Turns in one plane each, and the order they were made in; the first pair answered
N:
[-31 -22  19 -22  -2  24  10  -2  24  -6  -7  -4  -3  -6  -7 -30   6 -30
   5 -22  14  12 -24  -6  15   4 -14  -3   1  -3  27 -11  33  -6  16  12
  -2   0   6  15  35  -4   7  -4  14   6   4]  ->  [-21 -27  11 -20  -6  17  10  -1   2   5  -8   9  -6  -7  -7 -26  11 -38
 -10 -25   1   5 -22  -5  18  15  -3  -1   2 -12   1  -7  38  -5  22  10
  12  -8  12   5  30  -4  25  10  10   6  13]
[ 33  19  17 -28  -7  -9 -18  -5  22   5  25 -43 -37  10 -40 -27 -32   8
  10 -36   0 -11  35  30 -20 -28  -6  12  18  23  34 -12   8  -3  26  29
 -46  16 -24  12  17 -41 -43 -19  20   0  -3]  ->  [ 28   5   0 -39 -11   6 -10 -13  15  14   0 -50 -48  -4 -46 -15 -46 -11
 -10 -27  -7 -18  38  12 -27 -26 -25   5  17   3   8 -24  21 -19  46  36
  13  11   5   3  32 -26 -22  -2  21 -21  26]
[ 10  38 -22 -44  15  43 -11 -11   0  11 -22 -10  -7  26   8  15 -27   6
 -36 -10   1  10  29   4  10   1 -59  10  -3  25   2   5   1 -32  17  18
  14  25 -12 -13  36 -22 -22 -27  12   8  37]  ->  [ 16  40 -30 -27   4  24 -13   3 -28  23 -25  15  -4  23  13  16 -23   2
 -36 -24  -9   7  27   5  25  15 -24   7  15  10 -28   2   5 -22  25   7
  25  12  -7 -31  29 -26   0  -5   5  24  45]
P:
[-35  -1  -1  11 -24  31   0  -8  20  -9   5   0  -9   0  23 -31 -15 -23
  14  13  13 -12 -17  -8 -19   1   9   6  29 -14  11  -3  13  -6 -14   8
   8  -7   7  14   5  -7  12   7   7 -20   0]  ->  [-19   5 -14   5 -21  24   8  -6  13  -1 -15  -6 -15  -5  12 -18 -27 -14
  -7   2   4 -18  -7 -23 -24 -13  -6   6  23 -19 -18  -9  17 -15  -2  13
  34  -7  20   4   8   1  11   9   2 -26  16]
[ 22  21  -9  14  11 -54  -1  16 -26   5   4  32  15  -5 -15   3   6  30
 -11 -31 -29   0  19  -4  10  -6  25 -19  -1  -1 -26  13  -2   3  -2 -29
 -25   6 -12 -32  -6 -10   4   8 -18  31 -12]  ->  [  4  18  -1  28   5 -29 -11   8 -14  -5  28  32  15   3   0 -17  11  19
  17  -9 -18   0   7  13   7   0  41  -2  17  11  15  15  -5  25 -19 -16
 -48   6 -18 -15 -18 -18   1   1 -11  33 -26]
[ -5  -3  -2 -23   2  -3  -7 -22  24  -8  13 -13   2 -22 -16  -3  -5  -9
  23  -8 -17   3  14   5   9 -12 -12  -2 -20  -4  -9 -10  23 -29   4   1
  -5  -3  18  -2   6   9  -8   7   8   4 -10]  ->  [-11  -8   5 -25   3  -2  -6 -25  29  -8  15 -12   5 -18 -17  -3   2 -13
  24  -5 -11   3   8   8  11  -4  -6  -2 -17  -7  -3 -11  20 -24   7   4
 -12   0  16  -4  -3   5  -4   0  -1   4 -17]
Q:
[-27 -22  -9  25  26  -2  10   6 -47  14 -10   3 -15 -28 -10  -8  21  -9
  -7 -13  18 -12 -33   5 -11  -7 -26   8 -21  -1   4  24  21   0  30   8
  -9  -3  26 -31  14 -25  41   4  -1  20   5]  ->  [-20 -25  -5  31  25   1   8   6 -52  14  -7   7 -18 -25  -6  -8  21 -11
   1 -11  17 -12 -29   0 -11  -4 -24  11 -12   0   6  26  22   0  32   4
 -10   3  22 -33  10 -32  42   5   2  27   3]
[-20 -50  -6 -25   0   7  36 -19   4 -24 -16 -41 -22  -8   9  -1 -27 -20
 -43  18   6 -10 -10 -11   9 -32 -74 -14  -7 -24   9  13  12  18  -5  52
  54   4 -18  20   6  20 -45  21  19 -20  -3]  ->  [-25 -56 -21 -10 -18  16  23 -14 -20 -15 -16 -28 -22  -3  33  -8 -25 -27
 -36  26   1 -26 -13 -17   8 -15 -39   2  19 -27   0  15  10  37  -9  51
  66 -12  -3  16 -21  12 -32  32  15 -19  -1]
[ -7   3  12  24  29   4  11  -5  31 -64   5  -6 -31  28  17  27 -13 -30
  24  -8  16   3   8   3 -11 -21  24 -15 -19   8  51 -15  15 -14 -32  -5
   5  -3  10 -13   8  12  -3 -26  25  14 -32]  ->  [ -2   1   6  16  27   8  10  -2  27 -61   2 -10 -39  27  14  29 -17 -28
  18  -8  20   2  13   5 -17 -25  11 -15 -26   2  44 -25  16 -18 -26  -1
  24   4  19 -18  16  25  -1 -25  27   9 -28]
Then:
Each pair is 2 to 3 turns apart.
[  0  24  -4  19   9   7   0 -19  19 -17   8  -6   9   7  27   5   1  27
  18  13  -5 -10  21  -5 -17 -20  17  20  10  14  37   4 -14  23 -20   6
 -10  -6  -9   9 -41  -5 -34 -14   7  -3 -17]  ->  [-11  13 -23   7   4  24  10 -27   7  -4 -15 -13  -5  -4  32  17 -18   2
  -2  21  -5 -13  20 -19 -24 -14  -3  20  15  -7   5  -7   2   9  -1  16
  46 -19  19   8 -31  15 -14  -7  11 -24   6] | Q N Q
[-22 -13   3  -4   0   4  -1   5 -22  23  -4  13  -6  -7 -22   1  -5 -33
 -10 -10   4  -3  -8   4  20  33 -14 -24   1 -21 -26   4  11 -11  20   9
  32  -8  17  -5  24   9  32  11  -3   2  24]  ->  [-13   7  17   5  15 -18  -3  13 -16  12  17  23   9  -2 -33  -6  24  -9
  13 -28   4   5 -12  18  38  22   4 -21  -5  -5   3  12   4   2  10 -10
 -19   8 -21   2  24  -6  21   8  -9  29  -3] | N Q
[ 16   5   8  -6  12 -23   6  11  17  -5  -9  29   8  20 -22   1  19   3
   6 -45   3   7  14  12  12 -18 -23  -6 -33  13  36 -11   5   8  17  -6
 -26  13 -15  -8  32  -6 -20  -2 -13  20 -11]  ->  [ 16   1   4  -4  11 -26   5  17 -10   8 -17  40   4  18 -20   3  18  -6
  -8 -50 -10   1  14   2  24  -6 -17  -6 -29  -3   5  -8   9   5  27 -14
   0  -4  -2 -27  33  -1   2  25 -22  22   0] | N N N
[  1  -6 -10  12  -9  -8  -4  17  -5  23  19  29  20  14  -4   4   9   7
 -17 -13 -22  -9  18  -5   8  11  15  10   6 -17 -13  -3  -7   3   1 -22
   4 -10  14 -28   2  -7  19  22  -2  32  12]  ->  [-10  -8   8  10  -7  19  -7   1  29  -1  40   6  20  14   0 -12   8   8
  10   9   4  -2   1  16  -7   5   3  19  -3   1  46  -4 -17  11 -19 -11
 -34   4  -2  -3  -2  -4 -18  -8  10  24  -5] | P N
[  9 -13 -11   1  -7  37  27 -23  -9   2 -14 -12 -23  -9   5  -6 -23 -22
  -7  35   6 -14  11 -17 -54  10 -12  10  -4  -6  -4  -2   3   5  -9  24
  39 -16  32  19  25  21   7 -24  24 -35   8]  ->  [ 17   9  15  22   5  20  19 -21   4 -16  15  -3  -5   9   9 -22   0  10
  26  25  11   0   1   0 -43   8  13  14  -4  21  42   9 -13  24 -42  13
 -32  -2 -13  29   8   0 -21 -39  22  -1 -35] | N N N
[ -7 -13   3 -10   9  10 -19  -5   2   7  32  15   7   1  10 -22  23   3
  18   3   4  17 -15  18 -12   7  16   9  17   9  23   5  -9  -4   4 -16
 -32  -3  -4  18  -5  -7 -15 -15  12  10 -26]  ->  [ -6 -18 -15 -16  -3   4 -14   5 -26  19  20  28   4  -6  12 -11  17 -10
   1  -9  -7  11  -9  14  -2  23  27  11  27 -15 -16   2   4 -10  14 -15
   6 -18  12  -5  -2  -1  15   7   8  10  -9] | N N N
[ 18  22  45  39  14  19  -8  14  34 -31  22   2  -1  -4  27 -41 -25 -33
   3  14  20  14 -37  26  -4 -17 -10  13 -25  27  18   7 -19   9  10  11
  -8   3 -20  96 -14   2 -39   5  34  22  -3]  ->  [ 24   5  25  25  11  20   7  17  10 -15  -9   1 -19 -14  18 -28 -36 -60
 -33  12  13   7 -28   4  -5 -11 -35   5 -32  -4 -37  -5  -1 -16  36  13
  63 -14  12  75   3  18  -5  23  32  -6  38] | Q N
[ -8 -25 -10   3 -10  25  -9   6 -24   4  16  15  -3   1  10 -18  14 -39
  21  13  -5   5 -14   6   0  25  23   6  32  -1  -9  -9  17  12  -1  -8
  21 -26  19   0 -11  12  50  21   5 -11   8]  ->  [-20 -19  14  -3  -2  32 -11  -6  10 -20  28 -11   5   9   4 -26  11 -27
  48  27  12  12 -21  21 -14   5   7   3  19  20  39  -7   3  15 -14  -2
 -15  -8  -4  18  -5   9  21 -10   9 -14 -12] | N N
[-20   8  14  72   5   6   7  15  -3  -3  16  25   4  37  27  10  12  12
  44   3 -13  26  23  -9  26  10  47  32  15 -17  22  11   8  35  -7  11
  17  -1 -14  -4 -16   3  57  23 -23  14 -22]  ->  [-12  17  41  38  43 -12  28  10  31 -17  14   3  10  23 -19  20  13  25
  30 -19  -4  47  32  -4  38 -20 -11   1 -26   4  35   0   2  -3   2   7
  -9  26 -30   6  33  19  23  -5 -15  18 -27] | Q Q
[ -7   7  15  -6  32  -7   4  12  15  15  11 -24  10 -15 -32   5  16   3
  -2  -4   8   5  28  15  20  -9 -26  -8 -30  -1   6  -8  -3 -34  10  -5
 -16   6 -23   5  26 -22  -4 -16 -20  25   7]  ->  [-23  -6  23  -2  27   2   3  15  10  18  27 -18   5 -16 -24  -8  19 -20
  12  -4   8   9  18  24  23  10 -18  -5 -18  -9  18  -6  -1 -25   9   0
 -16   8 -25   7  25 -24   9 -10 -22  27   3] | N P
[ 16 -17  -9  -7  17  14  -5 -12 -16  -9 -32  30  10 -14 -32   9   4 -19
  -8 -43  -5   8   8  -9  20   7 -42 -17 -15 -11 -56 -11  24 -30   7 -26
  -3  15  28   6  17  18  65  21 -17  14   9]  ->  [ 23  -4   6  16  13   0 -20  -4 -18 -13   1  47  27  -1 -18  -9  22  -8
  20 -43  -4   5  -4  11  31  11   3   6   6   3 -23   4  14   8 -21 -36
 -60  15   5  10 -16  -2  51  19 -21  41 -25] | Q N
[-15   0  10   4  -4  -8  -4  11 -30  16  22  27   8  -9  -7 -15  30 -31
  17 -15 -15  13 -17  16  42  43  33  -2   5 -28 -11   9   3  -4  21 -24
   1  -3   1 -12  11 -11  43  27   4  32  -1]  ->  [-35  -6  31 -23  10  31  -2 -18  32 -16  19 -24  -3 -15 -16 -12  10 -32
  28   4  23  22 -23  12  13  14 -27  -7 -28  -4  39  -5   4 -23  13   1
 -12  19  -1  19  26   4  -3 -16  32  -2  -3] | N N
[-19   3  18 -35  31  15  43 -30  48   8  31 -25  -7 -13 -18  -3 -20  26
  -2   4  -3  27   7   1 -12 -21 -35 -12 -34  -2  34 -17 -11 -20  -4   4
 -22  44 -13  22  28   9 -47  -7  26 -12 -11]  ->  [-14   6 -13   8  -8 -13  21   3 -32  35  37  45   4  -8  17 -16  -3  14
  -3  -6 -48  -4   3   6  14  28  69  20  33 -29 -22   5  -5  30  -6 -16
  -3  -2   2 -15 -24 -23  16  47   2  23  -8] | N Q N
[  4  -2  -2 -26  30 -21 -15  16  40  -1  -2  29 -30 -12 -27  -3  16 -42
   5 -13  16  30  24  -8  14  17 -24  -9 -35  17  20 -11 -14 -24   8 -20
 -27  13 -36  28  31  19 -25 -16 -13  17   8]  ->  [-11 -16   1 -23  15  -1 -20  18  30  -5   5  35 -36 -13 -22  -6  21 -62
  11  -1  24  28  19  -6  19  28 -16  -2 -26   9  23 -13  -5 -23  10 -17
 -23   2 -28  30  30  13 -11  -7  -9  19  11] | N P
[ -2 -19 -15 -25 -11  -6  29  15 -10 -11 -18  -7 -13 -10   7  16  -4 -44
 -15   9  -9 -28  20 -16  -2  34  41  -2  14  -8 -38 -31  18  -2  23  10
  47 -52  34   1  20  15  30  31  -6  -3   4]  ->  [-14 -13   9 -37   5  13  22 -13  50 -39   3 -54 -12  -7   4   6  -9 -27
  10  25  25 -13  10  -8 -28   0  -2  -8  -5  23  31 -39   3 -14   2  29
   3 -25  10  34  24  16 -24 -14  13 -19 -21] | N N N
[-14  -3  16   3  -5  24 -10  -6  26  -1  19 -25   3   4   8 -16  -5  -6
  20   9  25  10 -19   7 -14  -4  -3  11  -7  11  30   9  -9   9  -6  10
 -24  20 -14  21  -4  -4 -11   2  13  -1 -15]  ->  [ -5   2  -2  11 -11  -3 -14  14 -18  16  17  13   6   7  13 -13   8  -9
  17  -1   6   9 -14   7   9  18  36  10  14  -2   2  15  -2  21  -3  -5
 -17   0  -9   0 -22 -16  21  27  -3  21 -12] | N N N
